(39): [122 106 107 117  95 101 106 103 117 120 117 117  97]
(81): [117 120 101 106 107 123  97 103 106  95 122  97 106]
(16): [118 136 139 148 145 166 169 178 168 191 192 196 183]
places (81): [106] => 3 8 12
order: [ 95  97  97 101 103 106 106 106 107 117 120 122 123] => (81)
places (39): [117] => 3 8 10 11

(63): [134 134 166 135 131 122 107 132 126 109 111 134 140 129  80 125 119  78
 134 148 101  79 115 117 129 154  77 122  98 131 138 157 108 129 136  84
 166 121 118  76 107 152 143 134 177 126 113 147 125 130  85 162 131  97
 131 141 120]
(29): [131  62 147 138 171 113  96 132 136 113 108 104 132 117  84 126 121  79
 137 153 112  80 123 116 106 152 143 132 101 104 144 158 107 126 136 110
 182 126 113  82 104 152 142 137 185 136 119 141 125 139  91 162 131 103
 132 153 115]
(53): [137  62 131 135 157 122 107 109 126 109 111 157 140 126 157 125 119  78
 134 148 101  79 115 117 109 154 146 122  98 102 138 157 108 129 157 126
  76 121 118  76 107 152 143 134 177 126 121 146 123 149  76 109 131  91
 139 151 115]
places (29): [152] => 25 41
places (63): [131] => 4 29 52 54
places (63): [134] => 0 1 11 18 43
places (53): [109] => 7 9 24 51
places (63): [166] => 2 36
places (53): [76] => 36 39 50

(19): [137 172 129 152 138 131 138]
(66): [135 129 132 137 136 129 162]
(9): [129 146 128 129 146 149 132]
(118): [135 138 129 132 136 162 129]
(12): [129 137 172 130 152 138 137]
(80): [129 147 149 128 146 129 132]
(75): [129 155 155 130 192 147 136]
(43): [129 191 160 130 170 152 138]
order: [128 129 129 132 146 146 149] => (9)
order: [128 129 129 132 146 147 149] => (80)
order: [129 130 137 137 138 152 172] => (12)
order: [129 129 132 135 136 138 162] => (118)
order: [129 162 135 136 137 132 129] => (66)

(100): [ 63 105 143 173 195  81  81 159 140 133 167 133  65 146 154  82  85 143
  63 143 133 146 132 123 122 152  77 104 133 139 128 137 144 143 106 109
 108 128 184 126 101 145 135  71 140]
(44): [130 126 133 127 126 130 137 127 128  99 136 110 128 127 140 136 134 136
 116 110 112 139 129 130 138 114 125 120 135 127 120 124 129 142 135 133
 113 139 121 119 130 144 130 133 128]
(71): [159 146 135  65  85 123  85  63 140 106  81 184 109  82 105 128 152 195
  81 143 104 128 133  71 119 143 146 122 144 139 105 101 105  77 126 173
 108 136  63 145  81 167 163 133 154]
order: [ 63  63  65  71  77  81  81  82  85 101 104 105 106 108 109 122 123 126
 128 128 132 133 133 133 133 135 137 139 140 140 143 143 143 143 144 145
 146 146 152 154 159 167 173 184 195] => (100)
places (100): [143] => 2 17 19 33
places (44): [133] => 2 35 43
places (44): [127] => 3 7 13 29
places (100): [133] => 9 11 20 28

(115): [157 161  97 138 142  85 141  91 144 139  91 171 128 111  86 120 121 120
 106]
(128): [108 122 108 117 101 126 140 149 133 127 165 134 128 112 169 102 146 137
 117]
(175): [123 117 133 167 144 145 126 142  97 136 153  70 128 143 149 159 159 161
 166]
(92): [129 139  99 121 122 164 102 117  98 161 125  92 128 108 158 112 132 141
 130]
(10): [133 145 140  89 109 108 115 116 125 115 106 112 128 133 110 109 144  95
 106]
(156): [108 102 108 117 101 126 140 149 133 142 165 134 128 112 169 102 102 137
 117]
(60): [103 114 157 146 125 107 104 142 111 132 149 141 128 171 144 134 166  97
  84]
(165): [129 139  99 121 122 164 102 117  98 161 125 126 128 151  95 167 111 127
 123]
places (156): [102] => 1 15 16
places (10): [133] => 0 13

(20): [196  82 126  83]
(95): [ 83 196 196  83]
(25): [ 53  71 193 189]
(132): [ 76 196 127  83]
order: [ 76  83 196 127] => (132)
places (20): [126] => 2
order: [ 83 127 196  76] => (132)
order: [ 83 196  82 126] => (20)
places (95): [83] => 0 3

